In the data rows, the value 128 means zero.
Some points:
[154 138 119 140 104 122 113 137 121 132 128 120 150 138  91 135 121 115
 124 131 136 118  88 113 125 143 138 144 131  93 145  92]
[157 126 148 147  89 110 127 127 145 121 149  98 107 141 128 131 155 162
 116  47 167 144 105  99 102 107  90 158  78 141 129 111]
[144 106 144 143 183 126 168 121 148 132 143 133 144 105 127 123 121  99
 118 134 135 149 117 126 127 165 139 134 113 105 122 160]
[173 179 131 139 155 109 106 121 119 122 133 140 188 138 102  87 121 115
 129 135  57 138 100 108 150 160 149  54 194 143 102  81]
[119  76 128  99  93 140 134  67 120  77 101 112 128 139 104 112 131 210
 110 128  84 158 126 108 149 115  91 117 101 122 136 155]
[167 129  99 137 129  81  92 146 115 141 127 144 127 146  89 157 161 128
 115 150  75 150 125 144 129 127 137 128 138 129 149 105]
[155 132 148 103 175 179 162  78 115 130 109 147 129  81 180 134 177 179
 118 164 179 125  90 115 135 141  96 133 184 112 114  96]
[ 49 124  58 196  66 146 166 121 122 102 101  51  88  80 121 176 106 116
  40 121 163  63 188 202 211 144 118 138 148 155  80  82]
[135 125 109 121  78 204 149 189 134 132 126 134 155 136 131 126  95 110
 111 134 119 112 101  91 105  97 110 114  88 112 135 117]
[ 79 173 131  87 137 118  86 139 162 159 142 105 112 154 140  53 174 140
  77 197  91 168 173  73  58 131 118 117 139 161  99  78]
[138 159 129 148 115 137 169 162 143  69 145 113  94 137 125 116 138 115
 116  62 111 178 120 133 163 157 152 131 129  75 136 160]
[184  89  94 190 118 138 139  99 151 193 106 105 106 124 178 105 144  97
 175  88  62 108 111 113 129  87 132 116 104 154 121 128]
[138 121 152 106 150 122 134 149 145 132 115 141 128 130 117 157 105  78
 106 117 106 130 112 125 134 123 123 146 111 138 133 118]
[153 136 175 156 116 134 111 161  84  99 135 119 114 129 110 114 140 118
 160 136 121 119 128 125 141 112 137 154  98 141 121 114]
[163 139 113 176 135 129 155 140 116  84 123 146 131 119 133 133 131 115
 138 172 137 112 124 122  86 138 160 183  98 154 118 120]
[148  59 131  81 124 154 100 128 107 149 170 127 137 195 154 159 131 115
 129 138 170 127 144 161 124  70 153 118 173 100 149 150]
[150 107 159 134 141 110 134 162 115 135 112 110  91 135 118 103 143 141
 123  90 116 133 139 105 154 129 145 157 126 113 144 135]
[166  72 163  88 141 153 154  85  65 201  68 110 113 135 250  72  92 132
 133 149 151 153 129 255   0 111 197  13  98   0  23 172]
[168  92 137 141 149 145 148 165 120  98 118 100 125 124 111 126 134 166
 130 159 101 109 138  98 128 132 164 113 126 143 166 134]
[128  94 146 135 146 116 149 139 124 138 174 119 120 100  88 119 133 122
 159 134 139 144 117 100 138 166 142 111  97 148 135 143]
[138 102  94 130 138 137 142  85  66  75 202 162 101 141 120 125 141 190
  94  84 142 101  44 107 104 102  80 136 103 202  57 172]
[124 164 169 175 115 115 127 107 160 108 142 151 111 139 171  89  86 128
 114 198 137 169 136 112 118 155 124 157 114  85 155 136]
[143 132 124 124 115  97  79 136 127 143 144 110 149 131 161 108 128 136
 126 158 117 147 120  92 141 125 117 144  96 109 104 102]
[ 86 115 163 135 142 105 122 128 119 127 111 119 129 130 102 141 142  79
 154 155 117 179 124 127 161 113 138 120 112 130 148 129]
[121 143 113 129 131 127 144 171 126 141 131 134 131 185 129 111 107 133
 150 125 136 141  89  92 158 154 119 105 122 115 146 143]
[167 159 100 148  89 157 127 130  89 155 143 154  49 130 144 100 132 153
 192  89  83 156 135 153 158 113 170 141 120 176 165 141]
[127 114 131 139 134 134 135 104 158 144 145 135 114 127 140 121 121 122
 118 183 109 162  98 117 138 133 126 123 121 151 146 138]
[116 145 109  93  85  83 148 154  94 164 110 132 165 119 147  57 136 129
 145 109 108 124 121 109 132 149 189 136 168 161  96 105]
[150 148 107 118 186 166 143 150 156 138 115 150 122 144  73  74 117 101
 112 101 126 137 203 105 107 148  60 119 144 118 110 112]
[141 117 120 102 115 129 123 118 148 137 132 137 158 118 115 117 124 118
 115 145 133 137 104 101 140 134 146 152 101 125 146 116]
[174 137 153 118 140  79 176 117 127 139 109 158 137 151 176 145 108 134
 161 145 161  84 132 125 147 101 141 120 177 139 111 140]
[138 145 121 120 159  80 190 151 149 154  96 193 148 127 103  89 183 162
 156  99 200 167 155 131  98  96  70  83 126 165 130  73]
[ 29 165  78 190  93  98 139 149  42 166 196 150  81  16 118 191  67 150
 109 117 149  80 130 111 190 129 118  77 154  85  62 143]
[103 127 130 146 119 127 110 141  98 125  97 155 119 155  99 137 134 114
 115 140 129 163 105 106 110 136 121 139 116 120 140 129]
[ 52  92  90 125 187 130 118 154 136 110  98 206 150 121 110  86 118 141
 140 149 105 154 231 136 207  77 136 102 124 141 141  64]
[151 116 131 148 127 108 142 139 137 119 124 121 116 122  97 136 128  95
 146 134 117 138 139  89 110 140 126 129 143 135 117 125]
[136  98 158 102 153  80 118 130 136 125 138 112 117 153 142  97  83 137
 100 122 112 100 116 122 124 152 138 156 151 151 174 117]
[169 132 144 100 148 126 122 182  92 121 114 112 102 152 114 164 136  88
 115 137 151 118 147 115 126 160 135 148  88 140 146 131]
[148 113  99 151 129 145 107 104 130 122 145 121 137 118 106 117 129  92
 125 156 104 152 126 106 143 147 112 138 113 116 130 129]
[137 125 105  85 126 141 142 138 125 119  97 128 111  91 111 136 135 103
 128 151 114 127 130  78 121 135 143 143  87 140 114 136]
[110 106 144 122  97 127 157 134 155  98 109 164  99 144 136 140 111 110
 117 117 111 139 107  86 142  99 115 132 172 106  94 112]
[129 108 124 150 165 134 119 139 130 140 129 102 157 129 119 138 142  90
 116 127 102 136 136  88 142 133 140 147 137 121 140 115]
[124 159 114 124 120  84 147 142 141  94 179 132  78 152 185 103 165  95
 110 170  90 139 120 129 116 132  88 138 121 106 139 152]
[121 119 139 134 126 126 105 124 102 127 110 118 116 113 107 151 127 121
 139 119 151 159 127 111 130 141 135 167 112 103 156 107]
[132 115 148 121 106 151 127 120 117 136 124 119 137 155 120 149 112  99
 145 137 113 156 114  99 157 165 118 120 132 139 129 103]
[106 135  83 182 117  90 159 105 101 171 231 199 147  48  98 131  79 108
  89 103 154  89 118 136 105  80 165 115  55 139 162 147]
[153 111 119 160 117 112 128 117 115 150 126 120 131 166 128 120 160 104
 123 127 129 126 105 118 168 141  79 136 116 114 160 131]
[153 135 159 131 100 109 148 124 135 132 126 132 124 133 113 163 103 114
 169 112 118 151 122 114 145 154  99 129 125 131 134 115]
[129 127 119 115 170  82 158 155 106 110 119  67 155 124 142 157 100 139
 101 121 111 115 114 122 147 126  79 108 151 168 176 171]
[158 144 143  85 116  99 150 122 133 117 103 126 160  99 154 122 128 132
 130 154 119  99 159  94 133 124 136 183 104 112 105 147]
[157 124 140 138 134 153 118 154 143 133 129 131 116 132 138 146 113 167
 136 128 128 172 124 106 116 124 151 178 134 148 129 101]
[141 115 133 156 140 106 114 119 129 107 133 106 159 114 141 140 123 130
 137  92 103 165 113 119 127  98 116 173 127 139 141 107]
[137 143 120 124 122 126 120 134 129 112 126 116 111 121 120 151 137  98
 128 131 112 146 134 108 110 107 102 136 117 141 133 124]
[124 125 126  98 130 149 131 138 127 120 114 121 121  92 125 141 110 130
 120 135  98  86 117  94 120 107 120 110 127  85 193 120]
[127 137 219 133  73 152 101  96 181 136 104 136 124  75 107 105 193  93
 144 134 207  91 113 157 133 105 125 100 176 170 120 190]
[112 150 179  76 131  69 126 136 133  79 188  93  89 128 191 113 137 124
 150 169  96 115 116 128 135 147  97 146 121 102 158 139]
[ 44 113  93 128 161 152   0 174 241  33 123 255 161  63 215  63 208 173
 148  44 218  10 210 245 167 249  46   0 124 158 113  71]
[162  45 155  60 104 105 128  45 115 105 169  87 131 202 172 142  89 111
 160 163 221 151 168 197  19   2 175   8 155  28  55 144]
[125  93 140 174 137 128 120 121 129 104 107 141 164 137  99 142 111 129
 124 137 100 143 141 100 110 146 164 138  98 111 128 124]
[ 53 110 144 135 105 124   0 131 255  92 116 205 117 140 142 188 155 188
 151  49 193  74 160 168  64 196  97  57 169 185 121 212]
[163 135 124 120 148 121 123 125 105 112 120 114 131 100 127 156 103 130
 111 128 107 111 104 121 131 118  92 117 128 145 176 116]
[139 136 134 115 237 192 159  55 142 255 122 127  95 136 126 166 137 150
 209  69  43  88 142 214 127 145 116 197  58  60  55 170]
[ 93  90 123 145 128 150 151 181 144 139 164 116 108 109 115 116 119 128
 133 103 106 132 115  86  91 139 127 150 161 130 127 107]
[119 140 145 109 101 124 121 125 127 172 100 134 175 151 147  76 135 116
 166 149 168  92  71 189 123  79 154 125 164 151 138 197]
[ 95 242 120 134 175 116 111  95  71 150 141 104 156 126 170 110  78 116
  57  66 123 130 166  76 128  84 163  29 122 157 174 122]
[ 35 198  43 136  75 133 172 161 100 158 199  92 172 144 177 209 159 166
 118  84 191 123 183 114 205 109 224 105 112 133 113 152]
[140 130 106 130 107 144  82  96 120  67 106 144 158 133 134 162 142 149
 172 117 153  93 151 174  90 151 158 143 195 152 138 218]
[155 150 134 119 106 152 104  80 115 125  94 132 154  86  82 143 131 147
 140 120 184 130 133 127 118 148 134 126 158 151 164 170]
[ 68 172 185  90 150 204 225 127  86 177 153 191 240 146  90  68 228 179
 132 175  71 128 196 251  60 167  34 151 201 146  92  44]
[ 37 255  44 122 215 149 160  51 218 136 124  24  41 189  29 171 183 200
 199 121 173  57  54 199 109 135 196 174 134  93  53  49]
[146 110 121  74 132 103 135 128 125 129 113 153 104 138 117 146 112  96
 107 115 106 142 100 119 157 154 144 136 127 123 154  92]
[131 115 163 146 141 101 125 164 116 119 102 114 154 132 103 135 123 136
 156 135 113 133 115 117 149 113 111 152 105 143 105 132]
[176 113 137 115  85  98 112 134 132 113 144 103 109 125 102  77 129 187
 111 153  95 106 137 118 127 126 127 136 114  68 148 127]
[ 98 111 129 126 121 123 124 145 131 105 116 105 127 123 120 104 124 100
 147 143 104 140 106 116 112 114 112 169 127 140 131 143]
[152 117 116 110 114 153 123 145 149 122 156 114 126 105 121 132 117 112
 154 135 109 193 120 147 134 127 135 137 114 141 161 116]
[128  69 204 126 155 148 112 103 101 160 140 134 120 145 150 125  96 111
  84 134 158 168 134 156  77 158 180 118 104  77  98  78]
[136 131 153 151 134 145 127 101 132 124 108 134 132 121 133 135 142 107
 108 143 116 143 119 103 144 117 150 146 115 135 156 132]
[128 130 122 111 136 161 119 161 120  91 100 122 137 142  79 113 109 140
 116 135 103 140  82 140 140  97 111 127 111 111 163 158]
[ 97 132 124 142  92 150 162  95 108 140 124 129 144 159 116 139 132 107
 157 146 110 105 138 112  96 148 125 140 125 158 192 101]
[140  85  85  92 124 180  41 109 102 148 127 126 126 181 123 142 106 121
 151 114 176  91 151 168 128  73 124 146 237 125 132 246]
[130 150 181 113 104  91 102 127 150 181  66 145 147  90 168 169 215 131
  97 110 144 106  84 179  94 124  95 110 155 117 112 160]
[153 131 116 115 141 137 117 138 135 121 136 116 140 139 124 129  93 113
 155 110 141 149  96 100 146 132 121 146 120 135 125 119]
[147 152 116 123 116 117 145  95 133 104 109 151 130 119 147 145 103  96
 139 119 123 145 149  93 130 116 113 179 124 131 129 136]
[ 34 182  37 193  72 145 151 157 175 130 111  48  96  89 126 200  27 182
   0 176 192  76 227 255 255 143 158 144 116 182  34 102]
These points spread out most along one direction. Take the direction at right angles to it along which they spread out most. Go by this last direction. For each point below, how far along it does it lie, from 0 to 99? The average is 50, and the first point in the table lies past the average. One standard deviation of the points above along it is 16.
[169 132 144 100 148 126 122 182  92 121 114 112 102 152 114 164 136  88
 115 137 151 118 147 115 126 160 135 148  88 140 146 131] 56
[129 127 119 115 170  82 158 155 106 110 119  67 155 124 142 157 100 139
 101 121 111 115 114 122 147 126  79 108 151 168 176 171] 60
[153 111 119 160 117 112 128 117 115 150 126 120 131 166 128 120 160 104
 123 127 129 126 105 118 168 141  79 136 116 114 160 131] 54
[147 152 116 123 116 117 145  95 133 104 109 151 130 119 147 145 103  96
 139 119 123 145 149  93 130 116 113 179 124 131 129 136] 57
[174 137 153 118 140  79 176 117 127 139 109 158 137 151 176 145 108 134
 161 145 161  84 132 125 147 101 141 120 177 139 111 140] 39
[112 150 179  76 131  69 126 136 133  79 188  93  89 128 191 113 137 124
 150 169  96 115 116 128 135 147  97 146 121 102 158 139] 48
[176 113 137 115  85  98 112 134 132 113 144 103 109 125 102  77 129 187
 111 153  95 106 137 118 127 126 127 136 114  68 148 127] 49
[141 115 133 156 140 106 114 119 129 107 133 106 159 114 141 140 123 130
 137  92 103 165 113 119 127  98 116 173 127 139 141 107] 56
[153 136 175 156 116 134 111 161  84  99 135 119 114 129 110 114 140 118
 160 136 121 119 128 125 141 112 137 154  98 141 121 114] 55
[127 114 131 139 134 134 135 104 158 144 145 135 114 127 140 121 121 122
 118 183 109 162  98 117 138 133 126 123 121 151 146 138] 52
[103 127 130 146 119 127 110 141  98 125  97 155 119 155  99 137 134 114
 115 140 129 163 105 106 110 136 121 139 116 120 140 129] 53
[158 144 143  85 116  99 150 122 133 117 103 126 160  99 154 122 128 132
 130 154 119  99 159  94 133 124 136 183 104 112 105 147] 51
[168  92 137 141 149 145 148 165 120  98 118 100 125 124 111 126 134 166
 130 159 101 109 138  98 128 132 164 113 126 143 166 134] 55
[ 52  92  90 125 187 130 118 154 136 110  98 206 150 121 110  86 118 141
 140 149 105 154 231 136 207  77 136 102 124 141 141  64] 60
